(in the rows, 128 means zero)
One turn moves every row onto another: examples first, then more rows asked
dul: [118 148 145 140 154 113 138 112 123 106 119 111 152  95 108 118 123 142
 123 145 138 102 161 127 134 170 110 124 117 105 153]
fud: [167 149 117 143 125 122  78 132 123 115 125 135 130 144 155 113 165 149
 146 150 128 134 112 120 121 137 130  98 131 126 113]
Guvob: [101 144 136 143 151 110 138 110 145  96 110 109 148 102 124  99 130 138
  94 135 152 118 153 127 135 155 127 127 125 107 133]
biriz: [135 118 129 114 157 132  79 120 127  89 141 128 166 123 147  88 100  91
 138 171 132 111 123 130 161 124 128 136 135 119 104]
pavi: [112 133 139 104 160 102 104 122 150 124 137 143 162 123 157 104  88 103
 134 184 143 124 107 139 155 115 108 139 122 130 109]
Mepa: [119 165 164 100 123  78 124 130 138 159 133 134 127 118 128 131 122 133
 128 156 135 121  96 125 155  99 126 116 142 135  98]
Zorop: [172 156 131 142 137 124  98 147 112  92 124 145 144 132 154 153 123 109
 144 150 124 131 134 118 127 131  96 138  95 110 121]
keto: [110 143 138 142 157 108 145 117 139 101 114 104 144 102 113 110 127 144
 107 139 159 112 154 128 135 163 125 127 133 102 138]
musat: [148 170 110 124 151 126  93 106 102 106 120 128 138 118 154 135 135 134
 150 174 124 130 111 106 118 131 111  95 105 161 103]
remaf: [137 120 137 101 125 120 121 116 129 100 125 150 138 124 171  77 102 102
 114 175 122 103 116 134 140 139 117 115 117 150  90]
poki: [140 154 105 111 142 119  88  95 145  93 130 125 132 104 146 105  96 120
 134 168 136 106 115 145 147 115  89  95 133 167 127]
tuzin: [116 148 149 137 161 115 156 118 121 108 120 106 147  94 114 123 140 150
 116 144 147 107 141 116 125 168 134 125 124 110 138]
Teku: [157 148 138 127 140 119 103 139 112 129 128 117 138 118 167 128 101  95
 131 142 115 132 124  93 129 117 100 131  76 130 126]
dav: [114 136 146 139 142  63 123 122 109 125 121 106 115 103 109 134 156 120
 134 148 127 116  90 121 127 121 126 109 160 138 106]
samav: [130 177 150 126 133  99  95 138 128 132 114 147 157 129 158 136 133 122
 151 157 121 132 121 116 147 121 106 130  76 123 105]
pumu: [111 144 154 143 151 112 132 110 124 115 126 103 145  88 107 113 113 136
 124 139 133 105 162 129 121 155 107 111 125 106 145]
kan: [169 162 153 111 118 104 134 139 119 119 135 130 109 108 119 160 138 124
 117 138 137 114  96 119 140 110 124 129 157 124 113]
dabod: [158 136 129 116 119 101  77 106 124 119 135 132 114 111 127 114 149 119
 141 157 142 124 102 147 147 132 119  98 186 123 122]
kogir: [105 147 156 126 160 118 151 102 111 110 124 112 150  86 113 117 142 141
 107 150 135 110 135 113 123 161 135 120 128 116 130]
Pov: [161 128 127 127 124  99 106 137 126  92 133 100 166 151 150 146 121 147
 156 140 141 139 129 120 116 135 110 109  97 124 104]
gogig: [142 123 135 110 143 105 112 124 143 126 139 108 127 101 157 106  77  78
 106 147 143 121 105 116 152 105 104 137 129 128 124]
piv: [140 140 148 116 132  87  99 103 100 131 108 131 136 123 129 134 134 110
 163 133 158 107 111 109 137  99 108  92 172 138 108]
vikug: [140 144 150 104 119 104 107 127 122 127 143 116 120 123 113 113 125 129
 125 143 131 101 112 121 157  98 151 111 175 126  93]
dopim: [141 126 136 107 154 118 108 102 131  91 114 131 170 106 162 101 131  92
 150 144 161  92  86 120 152 108 110 117 143 149 120]
demis: [156 133 150 101 108  73 114 114 118 104 136  92 140 112 113 160 130 126
 150 136 148 128 106 136 144 131 109 108 150 120 103]
nim: [137 173 111 115 129  93  96  97 133 101 107 116 109 103 139 132 144 127
 117 153 154 135  93 124 145 114 120  94 154 149  90]
paba: [110 149 145 150 149 109 139 121 151 103 111  96 145  95 122 103 132 146
 102 124 150 113 148 127 127 152 123 120 122 104 132]
Sepuv: [112 112 122 140 161  89 110 121 153  85 128 111 152 104 146  85 117  99
 126 159 135  98  94 149 150 127 104 130 130 145 131]
Giv: [153 117 125 116 153 127 121 136 149  90 149 134 137 123 149 118  85 103
 110 166 152 114 106 139 138 114 109 143 153 127 122]
memav: [110 152 151 142 140 111 132 105 117 111 119 118 146 100 108 114 123 138
 117 139 126 103 172 126 132 158 107 114 115 114 148]
dudev: [150 147 126 140 138 113  95 127 125 110 100 135 160 152 169 113 138 131
 161 124 150 104 122 100 127  98 108  99 111 145 116]
poza: [138 143 156  99  95  90 121 109 114 119 115 148 104 107 139 108 126 103
 114 157 124 107 110 133 152 133 116 106 146 139  83]
Vop: [109 146 156 138 164 121 147 111 121 107 120  99 157  80 119 118 141 134
 119 144 140 111 132 115 117 167 127 124 119 107 131]
Veser: [165 127 118 117 140 137  82 112 136  96 147 137 153 108 162  89 142 118
 143 170 132 112  90 145 144 146 117 112 136 139 139]
sol: [149 153 150 116 124  90 123 133 114 149 128 106 104 105 140 142 122 102
 113 129 134 135  99  90 135 101 124 123 128 126 104]
lotid: [140 148 139 125 107 102 103 124 105 110  99 152 121 143 166 111 130 111
 128 160 117 127 138 116 126 143 115 108 102 128  75]
Muru: [158 169 144 133 121 123  82 138 108 103 117 128 151 131 145 125 153 125
 148 135 109 114 128 104 154 121 135 122  93 115  98]
kiru: [132 142 130 167 146  94 101 139 112 109 119 121 145 134 144 120 141 134
 157 147 100 106 128 119 116 129  99 109  81 140 127]
Kono: [157 110 135  96 136 108 126 120 149  80 153  96 178 114 147 121 107 124
 140 150 148 111  93 144 147 133 108 120 125 141 120]

lotid turns into remaf
demis turns into Pov
vikug turns into Muru
Now these:
samav turns into pavi
fud turns into Veser
sol turns into Teku
keto turns into tuzin
musat turns into poki
Sepuv turns into dav
memav turns into Guvob
dudev turns into dopim
Giv turns into kan
pumu turns into paba

One turn moves every row onto another: examples first, then more rows asked
folit: [120 151 145 159 144 114 121 142 155 124 108 115 126 103 133]
bebe: [127 118 151 153 135  99 137 126 118 104 129 107 122 129 143]
muked: [118 115 122 122  87 118 139 148 120 133 148  98 137 130 109]
porav: [148 122 145 100 125 104 144 141 145 138 115  97 127  93 121]
Sazi: [137 146 125 148  94 129 110 124 141 152 119 103 157 111 152]
nep: [127 114 101 130 110 119 170 103 113 143 145 144 129 117 122]
mel: [132 117 126 116 155 162 136 104 107 135 124 151 122 126 120]
gid: [125 104 134 146 124 126 143 155 123 110  98 114 162 110 140]
rim: [138 123 109  97 157 164 113 125 147 130 129 137 131 117 124]
Lavep: [155 124 120 120 132 106 135 152 114 157 106 124 125 139 125]
Ridif: [143 136 126 109 108 124 135 104 148 109 158 100 142 101 112]
Dagim: [126 126 162 145 149 102 132 148 123 106 127 121 128 124 130]
rak: [117 101 132 102 137 163 136 107 121 127 128 130 124  92 108]
luzen: [104 135 163 125 120 123 103 103 136 145 141 130 146 124 120]
leze: [128 124 125 147 152 145 155 131 145 139 162 143 151  94 128]
suk: [128 137 101 100 112 146 119 121 130 143 116 129  95  96 115]
vinor: [108 142 115 102 129 158 127 114 124 135 116 129  93 111 116]
Valu: [118 107 130 155 141 117 138 149 127 124  87 107 148 102 127]
vabut: [100 125 115 158 126 139 157 130 121 151 151 133 118  96 117]
zemo: [120 147 140 129  97 118 109 134 133 146 148 102 152 128 151]
dedor: [100 129 131 148 142 113 112 169 144 135 116 118 143 121 129]
bivel: [171 146 122 146 123 128 153 109 144 134 120 108 158 124 132]
fozor: [114 126 135 141 115 142 104 109 135 157 104 135 167 112 120]
genuk: [104 110  96 108 116 144 122 133 122  94 139 111 132 128 136]
Foz: [143 108 113 114 116 126 167 109 137 128 154 146 153  99 124]
Mapip: [137 142 105  82 154 146 124 123 144 142 137 135 134 125 133]
Rir: [142 146 108 133 125 151 134 102 130  89 115 126 129 116 151]
loron: [135 140  85 133 104 136 142 124 110 142 121 129 151 147 117]

rim turns into Dagim
Foz turns into zemo
genuk turns into Lavep
Now these:
loron turns into bivel
gid turns into Mapip
rak turns into dedor
leze turns into luzen

One turn moves every row onto another: examples first, then more rows asked
vesu: [147 163 111 127 126 104 108  67 115 127  99  98 143 107 162 139 143 162
 177 133 133 154 154 159 138 170 133 133 146 172]
Bedi: [150 167 147 129 117  99  94 110 135 194 144 112 128  97 144 135 166 148
 173 118 123 141 150 129 120 165 139 128 117 161]
nutom: [131 120 153 113 131 118 152 130 121 115 131 113 133 125 174 131 142 116
 152 147 132 185 184 156 114 161 132 133 123 150]
veno: [140 173 136 116 138 118 111 147 108 160  68 102 144 122 157 121 155 127
 171 164 110 137 174 147 100 173 164 124 113 146]
Vames: [151 121  86 134 131  90 134 119 143 137  98 116 159  99 147 124 146 145
 142 124 116 151 173 139  91 162 177 118 146 147]
fabi: [138 163 108 129 122 120 132 120 133 180 148 111 133  97 153 123 151 144
 208 137 131 127 153 129 104 148 170 121 109 157]
Raf: [120 152 127 137 145 158 103 128 110 161  68 102 153 115 138 132 160 141
 194 155 125 157 186 143  85 170 162 121 125 126]
Naz: [148 136 130 116 139 136 122 139 133 131 155 104 143  98 131 114 150 125
 163 188 134 146 175 127 100 171 103 154 132 146]
tesob: [151 134 121 111 112 178 113 107 130 153 126 104 143 138 129 111 151 137
 166 120 105 130 155 146  91 177 153 136  90 116]
Meka: [140  98 128 130 125 131 108 138 116 141 151 112 150 108 130 126 161 145
 169 172 142 157 176 131  80 163  99 136 141 156]
sule: [154 154 120 117 111 138 130  60 109 102 130 132 139 105 130 133 155 151
 190 134  91 135 171 117 108 171 145 109 150 147]
zose: [141 123 161 110 122 133 142 134 116 106 139 125 137 124 143 131 153 130
 138 137 107 188 193 138 113 164 116 119 128 146]
Bag: [128 164  77 128  99 111 124 111 104 115 132 134 152 102 131 126 149 143
 204 131  85 158 156 133 108 162 118 109 132 142]
Zab: [145 132 123 122 136 135 117 143 130 121 147  97 113  96 138 117 147 127
 153 177 139 143 174 133 108 183 103 152 113 149]
zuv: [121 169 129 135 121 105  95  88 125 143 127 117 128 107 162 139 146 133
 200 124 106 163 148 159 128 199 111 140 150 129]
lav: [169 156 100 115 108 117 116  75 115 102 107 127 149 113 119 124 158 158
 168 123 100 149 158 132 111 157 134 123 156 164]
tig: [153 168 129 133 116 137  78 115 146 176 141 118 127 100 107 131 169 164
 166  98 116 150 156 124 112 166 130 128 132 151]
dum: [151 135 127 121 116 142 109  94 133 174 113 100 169 130 127 106 157 120
 161 124 120 150 143 153  92 157 142 153  90 128]
zuf: [136 161 109 149 129 140  96  99 153 181 134 109 136  89 117 127 162 146
 192 112 143 160 151 133 102 151 151 143 125 145]
Did: [132 127 136 120 129 157 140 133 122 102 128 119 148 116 127 133 150 140
 146 137 122 203 196 142 114 157 112 125 130 141]
vin: [139 126 130 107 121 136 158 145 119  98 135 121 146 124 144 123 144 131
 151 145 117 186 192 143 108 150 127 122 126 149]
Repob: [130 174 102 134 109 127 104  94 116 120 132 131 147  92 113 131 155 140
 193 124  83 171 160 126 118 178 101 123 141 126]
ziz: [140 112 121 134 123 124 111 137 113 123 144 104 115  92 127 125 159 127
 149 170 138 151 176 124 100 169 101 139 104 156]
viv: [134 170 117 117 135 148 115 150 105 150  74 109 163 118 131 122 158 144
 182 165 100 142 184 131  88 163 161 111 120 137]
moris: [140 167 121 117  98  96 113 106 109 129 141 140 149 110 137 128 156 138
 191 128  70 152 152 131 111 178 106 113 149 140]
zedup: [134  95 121 135 126 130 101 141 112 132 144 103 117 105 139 131 159 146
 156 161 148 153 174 137  90 173 100 134 123 157]
telop: [132 158 110 144 146 120 120 107 139 148 102  95 166  68 135 141 145 168
 134 135 118 168 197 126 129 181 148 113 127 134]
bonob: [133 152 144 133 147 130 121 100 143 149 121 107 153  77 147 148 147 163
 141 135 104 151 200 118 125 204 154 106 138 120]
temi: [142 143  79 140 137 112 121 125 141 135  94 100 161  86 138 130 143 169
 131 123 122 162 186 139 117 170 160 117 135 147]
binop: [152 170 112 116 113 124 120  74 101 113 119 117 156  98 134 140 152 177
 173 140  98 146 173 122 135 168 123 101 140 164]
mobet: [153 117 119 123 130 101 135 114 145 140 117 127 146 108 157 128 149 141
 149 126 101 136 178 131  85 184 182 113 159 130]
Buge: [155 171 125 110 109 118 112 136 128 174 158 120 124 108 144 127 160 162
 180 123 104 119 158 121 113 163 152 106 113 163]
seke: [123 123 130 125 137 139 150 129 126 113 122 104 145 117 158 129 137 128
 160 146 145 201 187 160 115 151 127 138 126 145]
bofo: [148 144 118 127 124 115 121  52 124 121 108 113 127 114 160 133 146 139
 196 127 129 144 150 152 111 175 155 140 158 152]
loda: [142 165  84 131 119 158 117 123 147 158 145 116 132  98 117 121 156 159
 200 118 123 138 159 123  96 149 163 122 124 145]
bes: [138 150 155 135 135 126  82 122 110 160  62 109 123 118 134 132 170 123
 160 137 111 154 174 140  91 183 151 129 118 132]
viro: [134 148 139 138 131 156  87 126 107 150  70 119 142 116 110 131 173 138
 172 136 105 160 187 128  81 173 151 116 127 124]
guv: [122 156 105 128 112  89 117 107 111 140 128 117 131 116 182 134 139 138
 210 133 107 150 142 164 116 184 129 126 142 143]
bega: [141 142 135 122 114 134 105 102 112 188 115  90 181 121 144 118 154 147
 156 135 120 148 153 150 114 156 126 129  74 144]
Sivaz: [153 166 146 116 125 118  95 143 106 150  71 116 133 122 130 121 169 128
 151 148  90 140 177 130  95 176 151 117 114 143]
pap: [125 121 161 126 135 135 134 120 123 120 127 109 136 116 155 138 147 126
 147 137 137 202 191 154 120 168 115 137 128 141]
Mono: [140 142 128 111 109 169 109 117 109 167 129  95 154 133 145 124 150 165
 161 131 104 130 166 144 112 178 136 110  73 132]
zomav: [137 133 136 124 117 157 125  88 116 174 127  99 159 117 146 121 154 124
 177 141 114 135 158 140  98 164 150 129  67 124]
Pibo: [141 117 131 117 137 141 114 144 133 139 155 102 145 113 143 120 149 144
 175 177 145 149 174 142  90 175 104 150 150 146]
tadum: [160 144 120 108 109 156  96 121 127 166 114  96 164 144 128 110 153 161
 144 115 109 143 150 160 104 167 131 136  96 138]
zamas: [110 164  86 146 122 119 109  94 119 131 118 108 128  99 160 136 139 139
 212 126 119 169 150 161 124 184 123 135 134 129]
voko: [144 132 152 126 139 111 133  96 142 152 128 123 151  90 155 139 151 139
 152 136  97 140 192 117 101 197 170 109 150 120]
fom: [134 159 130 126 131 126 125  54 109 129 118 103 132  99 172 149 142 157
 199 145 126 142 168 143 136 185 145 119 140 152]

bonob turns into voko
seke turns into Did
bofo turns into lav
Now these:
loda turns into zuf
Pibo turns into Meka
Repob turns into zuv
viv turns into Raf
zomav turns into tesob

One turn moves every row onto another: examples first, then more rows asked
rog: [135 131 117 111 156 102 166 112 147 131 117  74 129 168 140 104 120 130
 132 135 113 144 104 108 167  99 163 124 103 112 118 104 127 120 156 163
 106  79 148  89 122 148 126 147 142 160 145 128]
gepe: [143 119 157 131 116 145 137 121 120 162  92 117 136 136 124 143 127 154
 127 137 127 148 131 116 146 113 108 110 156 101  83  73 118 130 195 146
 125 132 122  98 148 171 127 122 134 131 146 126]
pamub: [100 138 164 129 136 151 126  83 135 139 141  97 126 162 101  93 119 168
  93 142 118 127 124 154 158 113 103 125 113 130 124  75 108  82 151 133
 128  91 129 121 121 122 168 138 111 142 148 123]
buz: [102 125 151 137 132 151 119  82 130 141 131  92 108 159 102  97 115 175
 107 144 111 126 114 146 159 113 109 131 119 127 131  79 103  89 148 132
 147  98 142 129 115 115 159 143 107 140 146 121]
toku: [ 93 123 165 130 143 105 147 126 136 151 142  79 137 150 161 141  89 168
 127 135 111 154  81 119 106  76 143 107 114 107 140  88 135 103 184 122
 143 109 109 105 142 156 144 142 115 171 118 125]
sis: [ 96 131 163 131 138 137 119  88 137 140 132  96 114 154 100 106 132 177
  86 146 111 127 119 145 151 105 104 133 109 136 129  82 105  91 149 136
 133 104 133 131 114 116 165 145 103 142 142 107]
Poku: [126  97 167 135 154 137 142 114 145 130 134  91 146 174 142 132  96 140
 111 135 113 148  70 101 104 117 157 130 123 109 128  91 124 100 197 127
 128 140  78 112 139 157 132 119 119 171 101 128]
seda: [107 134 163 127 126 147 114  79 136 125 131  98 116 161 101 106 126 170
  97 139 121 125 117 155 159 104 113 135 116 141 128  83 103  91 149 137
 144  87 136 125 116 116 157 150 104 141 150 116]
rol: [114 115 165 162 131 132 137 109 139 125 127  71 151 149 155 167 111 166
 128 133 118 163  59 138  93  98 140 113 145 131 140  75 137 116 173 126
 126 122 116 120 127 140 157 133 120 136 143 146]
Mev: [143 148 143 119 163 106 121 145 164 125 147 107 148 193 134 108 125 149
 120 116 133 130  85 145 133  90  86 139 133 117 113 101 176  92 195 141
 117 126 154 148 132 148 116 126 144 135 140 125]
Kad: [138 150 146 115 152 105 111 140 164 123 148 114 142 183 139 122 133 147
 125 115 130 126  74 140 139  88  79 145 125 126 128 104 174  90 195 138
 122 129 138 137 130 140 120 137 135 141 158 113]
Belu: [139 119 144 138 115 144 143 110 120 159  89 121 138 145 117 145 126 159
 139 145 120 139 130 123 144 119 114 101 162  93  93  76 128 123 193 141
 122 142 116  97 134 167 126 126 138 131 162 121]
Fase: [144 130 157 138 118 143 149 122 115 154  93 130 139 140 124 134 132 165
 128 138 114 152 132 121 142 125 107  91 156  96  95  77 122 116 193 147
 127 127 123 105 140 177 134 124 138 118 152 131]
betet: [115 118 171 134 143 143 137 106 150 107 108  59 119 148 164 118  82 164
 121 127 130 149 101 118 112 132 150 129 121 128 104  69 116 105 179 133
 118 130  98 129 137 132 144 132 132 181 118 148]
buku: [141 146 152 107 162 115 115 146 164 134 152 109 146 187 141 120 120 150
 119 111 121 126  75 131 132  88  87 149 137 122 117  96 166  90 195 144
 111 138 146 139 132 148 124 134 155 142 153 108]
ral: [150 123 178 102 155 134 162  84 127  98 151 147 142 131 107 108 138 148
 127 119 128 124  68 131 114 109 115 126 131 122 122  95 123 134 157 156
 138 115  94 126 109 149  97 135 134 139 131 164]
fata: [137 126 128 108 157  97 161 112 153 123 126  77 125 165 147 109 128 123
 122 136 116 153 106  99 166 103 158 132 113 125 117 111 119 124 154 164
 105  69 142  87 134 155 138 135 145 155 144 136]
napuz: [141 133 154 126 114 150 136 121 118 156  97 125 134 141 113 142 131 151
 129 136 115 151 130 123 146 116 113 102 156  95  93  84 137 115 203 141
 124 136 118  99 148 166 129 128 131 134 165 115]
lin: [140 135 168 145 156 106 147 104 165  99 128  71 145 162 163 151 103 157
 126 135 131 136  86 135  89 116 141 149 118 111 121  68 114 115 189 129
 129 117 130 128 141 134 165 153 118 145 119 143]
Dumo: [156 127 177  93 151 147 160  79 132  88 138 140 132 127 115 121 133 143
 128 114 131 128  71 123 112 124 119 142 134 129 122 108 114 131 157 150
 141 110 109 118 114 154  94 143 138 138 139 153]
Pazos: [143 143 140 122 164 101 119 135 159 126 147 114 140 194 147 115 120 151
 132 123 121 111  72 136 137  90  86 150 132 115 124  98 172  89 191 139
 124 136 145 136 125 140 126 132 150 138 149 115]
Fus: [157 122 167 110 148 149 168  74 135  99 148 136 137 133 106 117 127 143
 135 114 125 124  59 127 112 126 110 137 126 109 126 111 121 133 156 151
 142 119 112 120 112 152  97 140 131 137 131 155]
voz: [150 130 131 107 153 106 166 121 143 129 111  75 124 165 133 107 135 129
 119 131 117 151 108 106 169  99 161 132 114 122 120 111 128 119 166 163
 109  71 148  86 130 152 122 132 144 167 139 121]
Beb: [144 135 132 112 154  97 169 116 151 127 125  79 134 177 137  94 135 143
 122 137 112 154 104 112 166  92 162 123 128 118 119 104 118 115 150 172
 112  68 142  85 125 151 135 134 144 162 137 131]
farik: [147 128 178  98 139 142 158  67 137  90 151 135 140 128 115 125 131 149
 124 114 124 127  73 122 105 114 111 132 134 125 119 117 130 140 151 159
 140 117 108 125 114 145 106 136 127 138 131 154]

Fase turns into pamub
rol turns into betet
Now these:
buku turns into farik
napuz turns into seda
rog turns into Pazos

